In the data rows, the value 128 means zero.
Here are some numbered points:
[123  60 132 123 137 167  87 135 124 100 155 137  89 153 135 110 126 135
  86 122 134 170 117 155 125 105 145 114 121 108] 0
[166  93 112  84  81 114 151 126 158 167 234 114  98 111 138 100  90 131
 230 119 134 165 151  51 118  95 104  87 202  82] 1
[130 143 138 113 129 128 132 126 101 132 104 122 138 135 123 120 132 150
 130 138 108 136 130 135 143 126 143 118 130 138] 2
[148 147 139 137 143 135 101 105 127 128  92 146 123 144 112 136 132 128
 118 138 143 117 101 149 104 111 133 129 155 123] 3
[154 151 131  99 115 184 179 145 119  95 135 149  76 176 145  81 110 177
  54 134 134 146  84 126 136 146  95 141 143  58] 4
[102 202 148 134 145 104 143 140 131 139  63 183 171 104 119 154 147 117
  54 167 164  52 107 153 103 183 102 150  67 141] 5
[132 125 108 126 121 146 150 122 103 121 131 128 142 125 139 121 115 133
 143  98 126 105 133 107 149 142 133 126  88 111] 6
[ 82  86  72  96 179 103 172 138 140  96 151 158 143  70 106 114  33  68
 149  76 133 132  34 108  87 148  90 130 113  47] 7
[160  67 129 161 151  69  78 146  88 100 153 171 128  81 203 202 167 203
  76 132  90 174 156 174  97 123 152 166 131 161] 8
[ 95  95 117  86  69  64 143  50 161 254 161 153  45 130 136  60 127 191
 194 136  76 111 231 155 158 126 104 163 193 151] 9
[124 171 117 158 105 139 106 142 143 122 138 116 129 132 138 130 137 133
 135 121 124 137 123 150 111 160  94 134 109 120] 10
[138 132 131 124 137 130 139 133 115 122 122 113 122 134 134 135 120 128
 129 119 130 121 135 108 141 140 134 121 124 114] 11
[157 209 144 138 100 152  98 194  90 167 163 103 107 126 182 197 196 148
 195 112 129  75 191  52 186 171 102 131  86 151] 12
[ 99 130 115 137 143 121 159 132 104 134 120 112 152 116 113 121  92  69
 163 106 131 140  94 133 167 153 115 117 110 112] 13
[ 96  99 150 133 105 105  96 159  70 102 204  90 106 136 162 159 124 160
 188 137 137 175 166  67 102 106 131 116 135 165] 14
[ 74 134  75  95  71 150 174 134 115 120 156 138 137  98  76  59  49 150
 174  32 118 106 117 122 121 129  72 128 104  69] 15
[156 141 132 161 132 169 104 153 128  94 127  92 125 164 144 136 167 118
 115 140 150 136 132 148 128 158 136 137 105 140] 16
[117 163 151 120 150 119 136  99 143 149 100 110 144 126 100 129 136 122
 146 140 119 139 135 123 122 112 136 124 177 154] 17
[ 93 141 127 128  94 193 121 149 156  84 163 124 175 108 111 121 140 151
  73 104 142 157 160 151 141 151  84 161  12 128] 18
[128 143 115 136 157 135 155 156  73 159 103 132 132  89 106 131 111 136
 159  82 123 110 142 140 150 162 152 133 102 150] 19
[125 150 150 148 135 142 127 101 148 157  86 147 146 102 121 144 145 117
 151 115 124 111 150 137 143 192 126 173  89 173] 20
[190 163 185 142 196  94  79 139 168  90  86 142  72 117 154 108 156 119
 141 151 159 152 129 140  67  99 122 149 181 191] 21
[ 98 145 119 144 151 105 137 135 114 107  76 126 130 106 139 156 122 104
 123 142 115 128 103 155 120 130 148 139 112 136] 22
[179 170 157 163 151 135  54 140 112 229  68 180 100 110 129 134 150 129
 122 148 125 103 170 113  53 112 124 108 166 186] 23
[142 128 138 157  64  98 110 169  67 167 145  93 105 138 189 179 161 122
 216 108 117 111 195 103 202 162 173 137 107 157] 24
[133 156 124 105  96  98  98 118 135 144 151 147  99 119 114 116 129 158
 129 150 101 121 163 128 106 125 124 137 120 168] 25
Which three points above are nearest to each new point by angle? Their numbers follow each, smallest number first.
[148  83 132 119 155 118 160  69 172 118 115 178 145 120  76  81  82  95
 123 106 136 146 122  96 121 118 101 123 185  82] 1 7 15
[113 122 104 122 145 111 161 131 141 115 131 148 127  99 122 127  93  92
 121 118 134 138 100 121 101 133 109 118 135 116] 7 13 15
[156 153 177 175 132 199  55 121 128  48  55 107 143 237  87 100 162 168
  71 180 138 149  82 228  97  42 192 101 171 170] 0 3 16
[ 85 168 128 134 162 106 130 141 117 111  85 126 189 118 149 160  88 113
 108 140 131 133  55 163 110 166 166 169 108 177] 5 20 22
[129 120 141 111 107 115 116 104 147 163 152 135 110 125 113 112 126 159
 154 114  93 117 168 150 121 103 148 117 128 150] 1 9 25
[154 113 122 125 157 126 131 149 147 109 134 160 131 135 152 120 119 109
 122 157 131 143 100  81 114 122  98 110 143  83] 1 4 7
[143 144 148 137 133 122 130 130 116 117 116 147 108 146 140 116 128 153
 133 151 130 135 120 141 123 117 128 115 137 138] 2 3 21
[136 125 138 149 134 118 127 132 123 122 124 117 140 139 128 137 147 130
 116 146 141 139 113 118 132 117 140 123 133 130] 3 16 21
[136 122 118 136 160 124 138  91 129 107 126 139 118 112 123 127  94 132
 128  89 119 126 135 139 103 144 126 148 118 123] 7 15 19
[127 111 135 130 147 142 106 118 108  98 126 121 117 151 141 130 134 125
 123 121 131 152 117 158 132 127 155 114 134 116] 0 3 16
[171 163 138 119 108 167 133 113 156  98 145 163 169 186 151  81 171 158
  92 155 178 118 148  77 128 103 118 130 120 146] 4 16 18
[129 100 132 135 126 126  97 115 112 120 111 116 138 126 137 140 121 138
 144 115 110 150 140 142 144 110 172 145 129 154] 2 8 24
[132 113 127 130 126 114 144 114  98 144  95 123 145 122 142 157 109 141
 113 142 112 135 106 108 121 131 160 143  99 117] 2 6 22
[153 154 139 125 166 127 126 149 132 134 127 112  89 139 128 126 138 151
 141 121 121 140 147 141 135 149 137 128 134 135] 12 16 21
[147 153 125 144 110 105 127 157 112 154 129 116 116 112 135 150 147 141
 167 115 125 123 154 118 151 146 142 123 136 145] 12 19 24
[135  77 146 144 147 156 106 102  93 134 127 112  99  96 171 154 156 124
 131 104 153 132 184 131 159 124 201 135 144 176] 8 14 24
[146  96 130 109 135 116 107  95 123 131 105 145 130 122 150 133 128 129
 101 119 132 115 146  88 132 106 174 140 101 137] 6 8 11
[156 129 128 153 133 129 134 124 138 118 110 157 144 131 131 127 152 129
  91 153 137 107 112 109 148 132 133 146 120 134] 3 5 16
[117 128 115 129 126 117 130 132 125 116 124 133 131 122 119 124 118 124
 126 112 124 122 113 124 128 142 132 131 132 128] 7 13 15
[138 158 132 152 163 101 118 126 115 176  84 136 105 111 185 150 130 132
 123 115 102  96 166 144 111 157 117 112 114 179] 19 20 23
[127 119  96 115 123 141 142 142 141 109 147 120 125 122 114 116  78 118
 155  98 115 131 129 127 142 141  98 126 112  99] 7 13 15
[129 107 143 134 143 124 123 122 130 134 134 129 132 130 159 136 150 120
 121 125 132 154 142 134 146 139 154 123 123 140] 0 8 24
[132 129 127 148 110 114 125 140 107 171 150 107 113 124 137 154 149 147
 157 118 141 129 152 116 164 144 131 112 109 147] 12 14 24
[148 143 125 139 141 146 130 129 139  90 143 134 121 155 129  94 102 137
 109 133 104 134 135 111 111 140 109 108 130  90] 0 4 11
[214  91 145 146 172 140 190 114 155 134 108 153 126 119 171 143 170  97
  96 110 119 141 209 160 199 170 172 126 131 153] 8 11 20
[124 124 146 193 115 123 113 112 103 101  75  77 154 146 113 145 143  99
 167 109 136  71 101  72 173 112 194 132 129 162] 11 22 24
